One hidden turn or mirror swaps the rows below in pairs. Which row is each named row swapped with?
K_608: [  4  -1   6 -12 -10   1   1  -7  12  -5  -4  12  -1   2   4 -16]
K_912: [  0 -10  -4   5  -3  -3  -6  -5   5  -6 -12  15   5   8  -7  -7]
K_138: [ -4 -14  -3   1   0  -6   5  -1  12  -6 -12   8   9  13  -4  -8]
K_945: [  4  -8 -13  -1  -6   0   7   0   8  -1   7  -4   7   1   0  -4]
K_15: [ 9  1  2  2  0  6 -7  4 -3 -3  4  3  9  3 11  0]
K_778: [  3   1  -2   4  -2  -5  -1   6   3   5 -13   6  13   2  -7 -12]
K_37: [ -2  -8  -2  -5  10   8   8  -5  11   1  -3   5   2  -4  11 -10]
K_703: [ 0  0 -5  4 -4 -2  4  1  1 -6 -2  8  9 23 -2 -5]
K_930: [ -8 -12 -12  -6   3   3   4   6  10   3  -2   6   5   2   1 -14]
K_967: [ -8 -11  -4  -6  -3  -5  -4  -6   9   0   4  10  -2   5  -1  -8]
K_425: [ -1  -8  -1  -4 -13  10   5  -2  20   2  -4  -4   2   4   2  -8]
K_984: [  2   3 -13  -3  -6   4  11 -16   2   3  -4   8   1   3   5  -1]
K_654: [ 2  2  3 -4  2 10  1  1  2 -9  2  4  7  9 15  5]
K_939: [-2  5  4  2 -2  9 -4  5  8 -2 -9  2 19 11  7 -2]
K_955: [ -1   1   7  -7   2  13   0  -1   4  10 -11   7   6   8   7   4]
K_812: [ -3  -7  -7  -3 -13   5   9   4   6  13 -11   5   5   8  -3  -7]
K_802: [  7  -9   7 -11   2   5   6  -5  11  -2   4   6  -3  12   7  -8]
K_84: [-6 -9 -3 -5 -2  6 -1 -2 16 -2  8 16 12  1  5  0]
K_701: [  8  -4  -5  -1 -21   4   8   1   5  -3   0  15   4  -1  -1  -9]
K_831: [ 5 10  1 -3  4 13  1 -6  5 -7 -7 12 -2  2 -1 -1]
K_553: [ 2 -7 -1  1  0 -1 -1 -4  1  8 -2 21 12  2 12 -8]
K_151: [  5  -8   6  -9   2   5   8  -6   0  -4 -10   9  14   3   9   5]
K_767: [  4  -2   2  -6   2   7  -2  -8   9   3 -10   0  -6  -3  -3   0]
K_359: [  9   4   9  -7  -2   5   5  -5   5  -8 -13   5  -3  10   6  -7]
K_596: [ -2 -11  -6  -8 -12   3  10   2  10  -4  -5  -5  10  -2  -3  -2]
K_750: [  4  -2  -3  -2  -6  13  -4   4  -2   6 -10  11  16  10  10  -4]
K_28: [ 2 14  1 -9 -1 -1  1 -3 -3 -3 -1  7  5 10  2 -8]
K_566: [  6 -13  -4  -1 -19   1   9  -3   0  -4 -10   9   6   5   3  -6]
K_498: [ 3 -1 10 -3 -7  9 -5  6  0 -5 -8  3 12  0  9  2]
K_296: [ 0  9 -4 -3  1 13 -2  3 -4 -3 -7  6 -3  6 10 -6]
K_322: [  1 -11 -12 -10  -8  14   7  -6   9   8  -6   1   5   5   3  -2]
K_673: [  0  -8  -6   2  -3   1   4   3  13  -1  -5  17   6   2  -8 -15]
K_363: [  0 -11  -9  -1 -13  -1  11   6   8  -5   4   3   7   7   5 -10]
K_321: [ -8   2  -4  -3   0  -2  -1  -8   8 -12  -9  13  13  10  -3  -1]
K_667: [  3  13  -5  -4 -15   9   6  -1   5  -5   3  11   6   5   4  -5]
K_366: [ -3   4 -10  12  -5   4   3   1  -2  -5 -10   8   4   7   6 -11]
K_263: [ 12   4   4 -12   3   5   7 -10   7  -4 -10   8   3   3  -2 -11]
K_448: [ 1 -3  0 -6  4  8  3 -6  6 -5 -1 15 15  0  2 10]

K_566 swaps with K_151
K_984 swaps with K_553
K_37 swaps with K_366
K_296 swaps with K_930
K_263 swaps with K_912

One hidden turn or mirror swaps the rows below in pairs. Which row is each named row swapped with?
K_381: [  3  -6   5   4   3  -9   3   6   3  16  -7   4  -2  -7 -14  -4   8   3
  -3   2  -1]
K_504: [  1   7  -5   3  -1  -2  -5   0   2  -2   4  -9   0   1 -11   5 -13 -12
  10   5  -3]
K_733: [ -2   3  -6  -7  -6 -11  -9  10   9  10  -1  -6  -6   5  -8   1 -12   3
  -4   7   2]
K_396: [  8  -5   7   9  -3   1   4   2   4   1  -6  -7   0 -10 -20  -1   6  -5
   7   8   0]
K_181: [  4  -4   3  -2  -4  -4  -8   7   6   3 -13  -6  -5   3  -7   8  -7  -7
   1  16   8]
K_382: [  3   8  -8   0 -15  -8  -3   6  19  -1  -1   3   3  -5  -6   4  -8   0
  -5   9   2]
K_695: [ -1   5  -6  -5  -2  -9 -11   7   8  12  -6  -8  -5   7  -6   9 -14  -2
  -1   6   0]
K_287: [ -8   3  13   5  -6   0   8   2  20   9  -1  -3   1   6  -6  -4  -5  -5
  -5 -10  -3]
K_156: [  7   0  10  -6 -14   7 -12   0  18   4 -15  -5   6   3  -9   6  -3  -4
  -4   9   2]
K_491: [  7   7   3   5 -11   5  -7  -5  22   3  -3  15   0  -3  -7   2  -1  -5
  -6   4  -2]
K_313: [ -7   1  15   0 -12   6   1   3  18   5  -9  -8  -5  10  -7   0  -5  -7
  -5  -4   0]
K_512: [  3   4  -2   2  -1  -4  -7   4   4  -1  -3  -8  -5   5  -6   9 -15 -12
   4   9   1]
K_35: [  9  -1   4   5   6  -1  -3  -2   6  21  -6  -5  -8   2 -14   1  -1  -9
   5  -1  -7]
K_697: [  3   2   1  -2  -3  -3  -8   5   8   1  -7 -12  -5   4  -9   9 -13 -12
   6  11   3]
K_439: [ 10   5   7   7  -6   3 -10  -8  17  12  -6  14   7  -2  -9   3  -2  -7
  -4   1  -4]
K_567: [ -5  -1   5  10  -1  -4  11   4   9  13   2   3   0  -4 -12  -7   0   1
  -1  -9  -4]
K_708: [ -3   5  -9  -2 -10 -12  -4   8  12   6   0  -5   0  -2  -7   3 -14   1
  -5  10   4]
K_492: [ -3   2   2   7   0  -7   8   6   5  13   0   5  -3  -6 -13  -7   6   5
  -3  -2  -5]
K_691: [-2 -1 14  1 -9  7  0  4 21  5 -6 -9  0 13 -7  0 -5 -5 -6 -3 -2]
K_722: [ -8  -2   6   8  -1  -6  12   4  11  10   3  -2   0  -2 -11  -6  -2   0
  -2 -10  -6]
K_165: [ -9   0   8   9  -1  -4  11   3  10  10   3  -1  -2   1 -11  -6   0   0
  -1 -10  -7]
K_704: [  5   8  -6   5  -5   0  -3   2   2  -2   3  -6   1  -2 -11   5 -13 -11
   8   7  -5]
K_591: [ 11   5  -5  -2  -9   5 -13  -1   7   2   1  -3   7  -6 -17   3  -2  -8
   3  14  -1]
K_626: [  7  -1   0   1   5  -3  -6   3   3  18  -6  -8  -7   8 -12   6  -8  -9
   3   0  -7]
K_707: [ -2  -1  14   1  -4  12  -3   1  -4   8  -1 -11   3   3 -12  -2  -2  -5
   0  -6  -8]
K_909: [ -3  -2  11   4  -1   9   2   5  -6   4  -2 -11   1   0 -17   0  -1  -5
   3  -4  -4]
K_646: [ -1   7  -5   0 -14  -8  -1   5  20  -1   3   4   3  -6  -9   1  -8  -1
  -2  10   2]
K_759: [ -2   6  -8  -2 -14  -9  -1   8  15   4   2  -2   2  -3  -6   1 -12   1
  -5  10   3]
K_323: [  0   0  12   4   0   9  -8  -7   5  15  -3   2  -2   7  -7   1  -1 -11
  -2  -8  -9]
K_163: [-10   2  11   7  -3  -1  11   2  18   6  -3  -1  -3   4  -7  -6  -5  -3
   0 -10  -5]
K_442: [  9   4   5   8  -8   4 -11  -8  18   7 -10  12   2   0  -7   3   2  -6
  -7   0  -3]
K_555: [ -2  -2  14   2  -2  10  -3   3  -5   5  -3 -12   2   3 -13  -1  -3  -7
   1  -5  -7]
K_768: [  4   1   8  -6 -13   8 -12   1  23   4 -10  -8  -1   7 -12   3  -4  -8
  -3   8   2]
K_592: [  4   6  -1   6 -12  -3  -3  -1  25   1  -4  13   2  -6  -7   0  -4  -2
  -1   8   0]
K_564: [ 11  -4   7  10   5  -1   0   0   4  13  -8  -1  -5  -4 -17   2   5  -7
   9   4  -3]
K_362: [  2   7  -4   1 -15  -7  -3   2  21  -2  -1   4   4  -6  -9   2  -6   1
  -5  11   2]
K_534: [ -5  -2  12   0  -2  12  -2   2  -4   9  -2  -9   2   3 -13  -1  -1  -7
   1  -7  -5]
K_178: [ -2   5  -8   0 -14  -8  -2   6  17   0   1   2   2  -6  -7  -1 -10   1
  -5  11   4]
K_761: [  3   3  13   5  -4   8 -13  -6   0  12  -6   6   0   2  -5   3   1  -7
  -4  -6  -5]
K_70: [ -4  -3  12  -1  -3  11   0   4  -4   5  -2 -14   2   2 -15  -1  -2  -4
   4  -3  -4]
K_614: [ 10   2   4  -5 -13  11 -14  -3   8   3  -2  -2   8  -4 -14   2  -2  -7
  -1  13  -2]
K_454: [ 11   3  -2  -1  -9   8 -14  -3   5   4   0   0   6  -7 -16   4  -2  -5
   3  12  -2]
K_603: [  7  -1   9  -7 -12   8  -9   0  19   6  -9 -10   4   9 -13   4  -2  -8
  -6   5   0]
K_880: [  1   1  14   7   1   7  -7  -6   3  14 -10   9   1   4  -7   3  -1  -8
  -1  -6  -7]
K_485: [ -6   0   5   9  -2  -4  12   6  10   9   2   2  -1  -3 -12  -5   0   1
  -1 -10  -7]
K_573: [ 11   3  -1  -4 -13   8 -17   0   9   4  -3  -1   8  -4 -15   3  -2  -5
  -1  12   0]
K_709: [  4   6   2   7 -13   0  -5  -1  23   5  -4  15   3  -5  -5   0  -3  -3
  -7   4   0]
K_233: [  5  -6   8   9  -1   0   6   5   4   2  -3 -10   1 -10 -19  -4   5  -7
   8   7   0]
K_136: [  3  -7   3   1   2  -8   2   4   4  19  -6   4  -4  -7 -15  -2   5   4
  -6   2  -2]
K_190: [ 12   4   0  -3 -13   8 -13  -1   6   3  -4  -2   7  -6 -16   2   1  -6
   1  13  -1]
K_868: [ 10  -3   7   8   4  -3   4   2   8  10  -9  -5  -4  -7 -18  -1   9  -9
   7   7  -2]
K_76: [  2   7  -6   2 -15  -8  -2   3  19   0   1   8   2  -6  -7   0  -7   0
  -4  11   3]
K_949: [  0  -4   1   7   0  -9   9   4   5  18  -1   3  -3  -6 -15  -6   4   3
  -4  -1  -3]
K_117: [-4  3 13  0 -8  4 -1 -1 18  5 -9 -8  0 13 -6  1 -3 -8 -6 -7  1]
K_674: [ -2   4  -9  -5  -8 -11  -7   9   9   7  -2  -6  -5   2  -7   4 -15  -2
  -4   7  -1]
K_376: [  5   6   9   5  -7   5  -8 -10  15  10  -5  14   1  -3  -4   4  -1  -8
  -6   4  -3]
K_499: [  4 -10   4   2   3  -5   1   5   4  16 -10   3  -4  -5 -14  -1  10  -2
  -3   5   0]
K_211: [ -3  -3   4   7  -1  -6  10   5   7  16   2   3  -2  -8 -12  -8   2   2
  -3  -5  -5]
K_698: [ -3   4  -9  -3 -10 -10  -1   8  15   2   2  -2   2  -2  -9   3 -11   3
  -6   8   1]
K_155: [ -8   3  16   2  -4   4   4   3  19   4  -4  -5   0   9  -8  -1  -5  -4
  -3 -11  -3]
K_895: [  6  -5   8  -2  -3  -4  -8   5   5   7 -14  -5  -6  -2 -11   6   3  -6
   0  16   7]
K_446: [ -5  -1   7   7  -2  -6  11   4  10  12   3   0   1  -4 -10  -6   3  -1
  -3 -11  -5]

K_709 swaps with K_287
K_697 swaps with K_564
K_626 swaps with K_895
K_155 swaps with K_491
K_761 swaps with K_603
K_381 swaps with K_674
K_880 swaps with K_768
K_909 swaps with K_591
K_708 swaps with K_949

